Turns, then the turns between two rows, first turn first; the first pair answered
M (before |-> after):
[-14  -3  -8   3   5   3  -4 -39  -4 -19  26  -7  18  -7  12  -2   7  20
  30 -26 -10   3 -15   1  -8] |-> [ -5 -16  -2  -7  10   3  -1   1 -32  -7  -1   8  28   5 -31 -46  -3   8
   5   2   7  -9 -10   0  11]
[  5   4 -13   0  12 -11   3  -8  -4   3  -8  -2   3  18  -2   7 -16   5
  -2 -19  -9   5 -10   2 -25] |-> [  7   2 -11  -3  14  -9   2   5 -10   6 -14   1   2  20 -12  -3 -20  -1
  -8 -12  -5   5  -7   1 -20]
[  1   2   0   2 -10  -4   3   2   9  -8  -6  -3   7  -1   0  11  13   5
  14   1  -5 -19 -11  -4  -5] |-> [  4  -1   2  -4  -8   0   1  20   1  -3 -13   1   0   0 -12  -3   8  -5
   5  10  -2 -18  -8  -6   1]
X (before |-> after):
[ -5   0  -4  -1  -7  -1   0   3  -2   7 -23  -6  25   0 -19  -4  25   7
  -3  -3  11 -15  -3  -5   7] |-> [ -9   4  -6  -2  -9   5  -4   9   3  11 -22 -12  14  -8 -14  -1  30  -3
  -3  -4   9  -8  -1 -10   7]
[  2   2   1   3  -1  -9  -6  -6 -11   4   4 -10  13   0  -5   3   8   7
   5   3  -2   1  11  -6  -1] |-> [  0   4  -1   2  -3  -6  -8  -4  -8   6   4 -13   9  -4  -2   4  11   3
   5   2  -3   4  12  -8   0]
[ -1  -6  23 -12  -5  10   1  19  -4  -1 -17  -6   4  -6 -16 -13  -1 -15
 -23   5  12  -6  -4  -8  16] |-> [  3  -8  24 -10  -4   5   5  12  -7  -4 -18  -3  13   0 -18 -14  -3  -7
 -22   6  14 -12  -6  -5  15]
[ -9   3  -8 -14  -6   2  -7  19   9   4  -6  -1 -11  -7 -19 -16   3  -8
  -5  -4   4   1   1  -6  10] |-> [ -3  -1  -5 -14  -2  -1  -5  18   2   1  -6   5  -6   0 -23 -22  -6  -4
  -7   1   6  -3   1  -2  10]
A (before |-> after):
[-5  0 -3 -3 -7  7  0  2  3  9 -1 -7  6 -1 -6  3 19  0  1  0  3  5 -3  4
  0] |-> [ -2   1  -2  -6  -4  10  -4   8   2   7   5  -4 -10  -3  -2   1   5  -9
   0   2  -2  14   0   3  -3]
[ 1  0 -8  1 -6  0 11 -8  4  1 -4 -5 -9 -3 13 -4 -9 -2  3  4  3  2  5  2
  4] |-> [ -1  -1  -9   2  -8  -2  13 -11   5   2  -6  -6  -3  -2  11  -3  -4   3
   4   4   6  -2   3   2   4]
[ -2 -13  11  -6   3   3  -6 -19  -7  -9  10  -1   7   3   5  14   0   8
  11 -12   1  -2  -8  -1   1] |-> [ -8 -13   9 -10  -3   6  -7  -5  -9   1  -4  -6  13  -1  -7   6  18   2
   5  -7   9  -7  -8  -8   9]

Between the rows of a pair lie two turns.
[ 7  3 -8  2  7 -4 12 -2  6 -7 14  5  9  4  7  2  4  8  3 -5  6  3 -6 16
  0] |-> [ 6  5 -8 -2  7  3  7 11  7 -4 16  4 -7 -2  8 -2 -2 -7 -1 -3  3 12 -2 12
  1]
M M
[  0  -5  -2  -8   5  12  -1  24  -5   1  -1   7 -15   3  -3 -17 -25 -23
 -12  11  -1  10   2   0   3] |-> [  8 -10   1  -1   9  -3  10  -1 -12  -8  -2  16  15  21  -6 -15 -29   7
  -7   9   2  -8  -3  11   0]
X A
[  5   2  14   7  10  -8  -7  16 -10   2   2  -1 -13  -6 -16 -12 -12 -21
 -15  20   5  10   6  13   8] |-> [  8   2  14  18  12 -21   2 -23  -4 -13  14   0   7   4   2   9 -13   9
   1   6   0   1  -1  24  -3]
A X
[ 2 -2  1 -2  3 -6  4 -1 -5 -3 -3  2 13  7 -6 -6 -5  8  2  5 -1 -9 -4  4
  0] |-> [-2  3 -1  0  2 -1 -1 -8  6 -5  8 -3 -2 -1 10  8 -5  3 10 -4 -8  2 -3  2
 -6]
M M
[ -3   0  -4  -7  -2   6  -4  27  -1   6  10  -5 -12 -21  12   0  14  -6
   4  -5   5  -1   8 -18   0] |-> [  1  -7  -2  -5  -2  -3   4  24 -11   7  -4   2  14  -8  -5 -11  18   9
   0   0  14 -19   4 -13   5]
M M
[ 3  2  6  8 -2 -2  2 -4 -6 -4  0  1  5  5  0 -3 -1  8  2 -5  2  0  2 -3
  1] |-> [ 4  2  7  6 -1  0  1  0 -7 -4  2  3 -1  4  1 -4 -7  4  0 -3  1  3  3 -2
  1]
M A
[ -6   4 -20   5  -8   2  -8  31   0  -7 -22  -1  -1  10 -21 -16  10  -5
  -4   8   4  -3  10   0   7] |-> [-11  12 -22   7  -8   7 -14  20  16 -13  -2  -8 -23  -2   6   5   6 -12
   7  -4  -8  15  12  -2  -3]
X M
[ 12  -2   0  -5  -8   5  -5 -18  -8 -13  18 -11  -6  -6   7   8   6   2
   1  -4   1  -4  -1   9   2] |-> [  7  -1  -2 -10 -12  11  -8  -1  -9  -4   8 -15  -9 -12  -4  -2  16  -9
  -6   1   5  -4   0   3  10]
A A
[  7  -6 -19  15  -4   7   0 -22  -7   7  -9   8   4   3  -9   3  27  -5
   6   2   3 -14  -8   1   2] |-> [  6  -2 -19  10  -2  17  -9  -7  -4  10  -1   5 -24  -7  -1   2  15 -26
   4   3  -3   2  -3  -3   1]
X A
[  9   4   4  15   7   0  -5   7   2 -16 -10   9   6   6   3 -23 -20   4
 -21  -8   9 -15   8  -9   8] |-> [  5   7   2  12   5   8 -10  16   6 -12  -7   3  -9  -4   7 -21 -18  -8
 -22  -9   7  -5  10 -14   8]
X M
[-13   6  -2  15   2 -15   7   7  -3  13  -7  -2  10  -3  -4  24  21  26
  -7  -6  20 -12  -7   9   9] |-> [ -3   8   3   8  15  -7  -2  24  -9   7  13  10 -31  -6   5  16 -23   1
 -12   2   9  11   3  11   4]
M A
[  2   7  -5 -18   7   4  -6  14   6   5  15   5 -11  -1   1 -10  -5 -12
   3  12   0  26   9  -5 -13] |-> [ -7   6  -9 -13  -4  -3   1  -2  11  10  -1  -5  23   2  -6  -2  31   8
   7   5   9   8   1  -6  -9]
M A
[ -6   7  -7   5   8 -17   3   5  -3   0   3   7   2 -13   4 -19  -6  -2
  -6  -8   7  22   4  -6  13] |-> [ -9   8  -8   9   5 -20   4  -5   1   0   0   3  12 -13   7 -11   6   5
  -1 -13   8  18   0  -5  12]
M A
[ 1  4 -1  1  8  4 -4 -1 -2 -8 13  3 -4  1 11 -2 -6 -3 -5  1 -6  0 -1  3
 -8] |-> [  3   0   1  -1   8   3  -2   5  -8  -5   7   6   1   5   1 -10  -7  -3
  -9   6  -3  -4   0   4  -4]
M M
[-19  -6   2   4  -3   4 -15   8  15  -2 -13 -12   2 -18 -14 -18  18 -13
   6  -2  15  18  -6 -11   1] |-> [-19  -9   2   7  -3  -2  -9  -2  12  -4 -17 -11  19 -11 -18 -17  23   0
   8  -3  18   7 -10  -8   0]
M M
[ -1  -1  -1   8   0  -5   0 -14   1   0   2  -1   7   0   0   0  -3   8
   6  -2   0  -1  -2   1   0] |-> [-5  2 -3  5 -3  0 -4 -8  6  4  4 -7 -4 -8  4  2  0 -3  6 -3 -2  6  0 -4
  0]
X X
[  7   1  -2  -3 -10  12  -4  20   2   4   0   1 -16  -6 -13  -6   9 -20
 -11   4   4   6   0  -8  -1] |-> [  8   4  -3   4  -7   8  -4  -6  12  -8  18   0 -19  -6  10  14   2  -8
   2  -9  -6  11  -3  -3 -13]
X M
[-6 10  1  6  2  1 -5  6  3  7 -5 -2 -7 -5 -1  4  2 -9  4 11 -2 -1  1 -5
  3] |-> [-4 10  2 10  2 -4 -2 -8  4  1 -1 -1  3  0  3 11  2  3  9  7 -3 -5 -1 -1
 -1]
A A
[-17  20  -7  -2  -5   3  -1  12   9   8  -1  -8 -23 -17   2   7  10 -16
   8   1  -4  12  -7 -14   5] |-> [-11  10  -4  -3  -4  -5   8  17  -8  11 -20   2   5  -2 -25 -13  13  -3
  -2  13   8  -9  -9  -9  14]
M M
[  5   9   1  -7   7   5  -8  15  -1   3   3   6 -19 -12   2 -10  -5 -17
  -8 -12 -10  17   8   2   1] |-> [ 10   2   4  -2   7  -8   4   4 -12   2 -12  14  18   6 -16 -19   3   7
 -10  -7   0  -7   2   9   6]
M M
[-15  -2  -8   2  -5  12   0  13  -3  14   1  -7 -12 -16   0   0  20 -19
   8   5   1   4  -4 -15   1] |-> [ -9  -2  -7  11   1  -1   8 -20   0  -1  16  -1   0  -5  17  16   9   5
  22  -6  -5  -1  -8  -4 -10]
A A
[  7  -7   8  -5 -10   5  -6  -2   0  -1   0  -3   9 -11   7  15  24  12
  11   8   4  -6  16  -1 -14] |-> [ 13  -9  12 -11  -3   9 -10  15  -8  -1   3   6  -8 -10   2   2   2  -3
   3  18   1   2  22  -1 -12]
M A
[  4  14  -3  -1  -8  -7  10 -10  -2  -3   3  -1  13   3   7  -3  -2   3
  -7  -6   7  -5   0  12  -5] |-> [  8  12  -1  -4  -4  -5   9  -2  -7  -3   5   4   3   3   5  -9 -14  -5
 -12  -1   6   0   3  12  -4]
M A
[  5  -9  -1 -10   1  -1  -6  11  -9   5  -2   1  -1   0  -3 -11  -3  -7
  -3   5   9  -3   8  -8   7] |-> [  3  -7  -2  -4  -1  -7  -1 -11  -4  -1   1  -1  15   4   4   2   5  11
   6  -3   9 -11   3  -4   3]
M M
[ -3   2  -7   8 -24   1 -14 -30  23  -5  -2  -6   2  -5   2  15  21  -1
   7 -21  -3  -7  -2  -1   1] |-> [  4   1  -3  -2 -15  12 -22   2  13  -2   4   2 -33  -9  -2  -3  -9 -30
  -4  -7  -7  10   8  -3   4]
X X
[ -5  -4  14  -7   0   1  -3   4   1   1  -4  -4  -2  -6 -11  -1   2  -8
   3   1  -2   8  16  -1   8] |-> [-8 -2 12 -5 -2 -1 -3 -5  6  0 -2 -8  2 -7 -4  8  8 -2  7 -4 -3  7 14 -1
  6]
M A
[  7  -2   9  -5   1  -8  -1   7  -8   5   0   2 -11   6 -13  -6 -11  -2
  -5   7   1   1  -3   7  -3] |-> [  6  -3   8  -1   0 -12   3  -3  -7   5  -3   1   3  10 -14  -1  -1   9
  -1   3   3  -7  -7   9  -3]
A A
[  5   9  -4  -2   8   4   1  -7  -6 -12  -4   9 -12  -6  14   2  -6   4
   0   4   3   6   0  -2   3] |-> [  7   6  -2  -2   9   1   4  -8 -11 -13  -7  12  -3  -1   8  -2  -6   9
  -2   6   6   0   1   1   5]
X M
[ -9   5  -3   4  -9  10   3   6   3   4  -6 -19  12  -3  -4  -2  23  -8
 -10   3  10 -13  -3 -13  10] |-> [  3   8   0   9   5   6   2 -14   5 -15  24  -8  -9   2  21   9 -17  -3
   1  -3  -5   0  -1  -3  -5]
A A
[ -8  13   3   1   3  -5  14 -15  -5   0  -6  -2  30  13  -7   7   9  24
  10  -4  12  -7  10  -9   5] |-> [ -2  16   6  -9  13   8   1  13  -7   0  10   5 -17   2   0  -5 -26 -11
   3   5   3  19  21 -14   3]
A A
[  4  -5   1  -9   6   0   5   8  -9 -13   3  14  -8  12 -11  -7 -18   1
   2  14  -4  -8   1  16   1] |-> [  0  -6   0  -8   0  -2   8   7  -9  -8  -8  10   7  13 -19  -8   1   7
   0  14   2 -17  -2  14   6]
A A
[ -9 -20  10  -6  -4  -7   8  -7  -7   0 -16  -6  29   6 -15  -3  16  18
   5  -3   8 -18   8   1  -5] |-> [-21 -11   5 -10 -12   8  -4  11   7   9 -12 -20   1 -16  -4   5  30  -8
   5  -8   3   1  11 -11  -4]
X X
[ -1   6  -9 -10  15  21 -23  19  -1   3  21  -3 -26  -6  10   9  -7 -23
  -2  -2  -5  20   1  -6  -3] |-> [ -8   8 -13   0   7  12 -15 -15  11  -1  21 -12   4  -3  20  32  21   5
  12 -17  -3   6  -8  -2  -8]
M X
[  0   2  -7   0 -10   6 -21  -1   6   8  10   7 -19  -4  23   2  -7 -16
  -3  -2 -14  13 -11  -7 -19] |-> [ -6   0  -9   6 -16  -2 -13 -20   9   8   0   1  11   1  20  11  18   5
   3  -9  -9  -3 -18  -6 -18]
M X
[  5 -11 -17 -11  -3  -3  11  16  -9   8  -9  -5 -37  -5   3 -15 -20 -17
   4  13   0   0   4  -6 -12] |-> [  0  -6 -21  -3  -6  -7  13 -14   5   0   3 -12 -31  -7  26  11 -10  -1
  19  -4  -6   0  -1  -3 -22]
M X
[ -2   2   0  11  -2   2  -8   0 -10   9  -8   3  21  -4 -16  -2   8  -5
 -10   3   9 -10  11  -4   2] |-> [ -6   7  -2   9  -3  10 -14   5  -1  10  -1  -3   2 -15  -4   6   8 -17
  -8  -1   4   3  13 -10  -1]
X M
[-3 -1  0  5 -2 -4  0 -4  1  1 -7 -2 13 10 -8 -2  5 13 -1  2  3 -8 -3  1
  0] |-> [  2   1   2   3   4   1  -5  -1   2  -5   7   2 -11   6   4  -1 -18   2
  -1   1  -6   7   1   2  -6]
M A
[ 10  -2   5  -5   9   2   3   6 -22  -3  -6  13  -8   7 -10 -20 -29  -1
 -12  11   3  -1  -3   4   9] |-> [  4   0   2   5   3  -8  11 -28 -11  -9  -4   6  18  11   1   2  -7  26
   2  -4   3 -13 -11   8   3]
A X
[ -5   5 -13 -12  -9  12  -5  10   6  13   9 -16 -23 -10  10  -5  -5 -14
  -2  -5  -1  11  -1  -3  -6] |-> [  1   4 -12  -7  -4   5  -1 -10   5   2  20 -11 -19  -2  20   3 -18   0
   5 -11  -7  10  -2   4 -14]
A X
[ 19 -19  16  -4   9 -10   2  -4 -11  15  -5   1  -7  -5 -15 -12   0  -5
  12  -4   3   4  10   5  16] |-> [ 16 -17  14   2   7 -14   4 -22  -4  10   1  -3   0  -5  -5   3   6   7
  20 -13   0   1   7   8  11]
M M
[ 11  -5   5  -6   7  -5   2   7 -13  -1   3   7  -5   4  -8 -16 -20   1
  -6  11  -1   0   1   4   9] |-> [ 10  -2   3  -2   8  -5   0  -9  -3  -7  17   4 -12   1  10   0 -22   6
   3   0  -8   7   0   5   0]
M X
[  1  -1   4   3 -12  -8 -11 -19   2 -13  22   7  12  17   5  17  17   7
  -2  13   4  -5   2   6   3] |-> [ -7   2   1  -4 -17   3 -19   7   4  -1  14   0  -3   4  -2  10  28 -16
 -10  18   7   3   6  -5  11]
A M
[  9  -2   9   2  -7   5  -2 -15  -4 -14   7   1   9   3  10  21  -7   9
  16  -7  -8   5  11   5   0] |-> [  9  -7   8   1 -10   2   3  -8 -12  -8  -8   2  26   9  -8   9   4  13
   9   0   1  -7   9   4   8]
M X
[ -3  11 -11   2   3 -18  -5 -15   7 -22   0 -10  23   9  -9  20   9   6
   9 -10   5   6  -4  11  -7] |-> [-11  14 -13  -6  -2  -5 -13  13   9  -8  -8 -18   6  -4 -16  10  21 -20
   1  -5   9  16   1  -1   1]
A M
[ -2   3  -5  -5   6   5  -5  11   4   1  -1  -1 -11  -6   0  -2  -3 -13
  -3  -3  -3   9   3  -5   3] |-> [-7  3 -7 -3  0  1 -1  1  8  4 -8 -7  6 -5 -1  4 17 -1 -1 -8  1  0 -1 -6
  4]
M A
[  6  -7   5   2   4  -7   9 -11  -8  -1   6   8  11  15   2  -7 -15  10
  -3   1  -3   1  -3   7  -5] |-> [-5 -6  1  2 -6 -4  9 -7 -2 10 -8 -5 21  6 -4 -5 16  8 -4 -1  4 -5 -6 -1
  1]
A X
[ -5  -4  -2 -10  -6   2   3   8   8   3  -4  10 -10   2  -6  -6   7 -11
   2   4   8  -5   5   0   6] |-> [  0  -4  -1  -4  -2  -4   7 -12  10  -7   5  14  -5   9   3   3  -3   3
  10  -2   3  -7   3   7  -2]
A M
[ 1 -4 -1 -5  0  3 -7 12 -1  3 -4 -2 -9 -3 -6 -1 -5 -6 -5  7 -2  6  6 -2
  2] |-> [ -1  -1  -2  -2   0   1  -6  -2   6  -1   4  -4 -11  -5   7  12  -2   0
   2   0  -7   9   4   0  -3]
M X
[  0   9  -8   0 -11   5  11   8   1  -4 -12  -8  16  13  -1 -15  -7   0
   6  14 -10  -1   0 -13  13] |-> [ -3  13  -9  -1 -12  11   6  11   7  -4  -7 -12   3   6   7  -9  -7  -9
   8  12 -14   8   2 -16  11]
X M
[ 10  -5   3  -6  14  -2  -1   3 -10   2   5   7  -7  10  -9 -12 -19  -2
 -10   8  -3   0   5   7   5] |-> [  5  -7   1  -3   9  -6   4  -5  -9   5  -5   3  14  13 -15 -10  -1  10
  -8   6   3 -12   0   7   8]
A A
[ -1   4   4  -3   0  -3   3   5  -5  -1 -12   5  12   5  -4  -6   7   4
  -2   5   2  -8  -1   1   5] |-> [  2   3   5  -4   4  -3   2   8  -8  -2  -8   9   6   6  -3 -10  -4   2
  -3   7   0  -6   1   2   4]
A X
[ -7  15  -3  12  14   3   3  -4  14   1  18  -1  -1   2   8   5 -17   2
  10 -11  -1   6   0  -1  -9] |-> [-16  15  -6   8   5   8   2  14  13  16  -3  -8   8  -4 -11  -6   9  -6
   1  -5   9  -1  -1  -9   3]
A A
[  9  -1   8   5  14  -3   2 -14  -6  -9  -5   6  14  14  -2  -2  -2  17
   2  -2   5  -7  -3   5  -1] |-> [  4   6   5   3  14   6  -6 -10   5 -10   9   0 -13   0  16   9  -7   0
   6  -9  -4  12   1   0  -7]
M M
[ 14   3   3 -18   9   0  -5  -1  -1 -18  13  11 -25  11   1   0 -17 -25
   2  23   0  11   1  -3  -1] |-> [  2   2  -2 -10  -6  -9   5 -23   6 -11  -8  -2  21  15  -8  10  32   2
   8  14  12 -15 -10  -4   5]
M A
[ 11   0  -3   5   0 -18   2  -1   0  -1  13  -2  -2   5   1   4   5   4
   5 -25   7   9   2   0  -7] |-> [  7   0  -4   0  -3 -12   0  15  -2   6   5  -5  -7   0  -8  -4  12  -8
  -2 -20  10  11   5  -6  -1]
A A
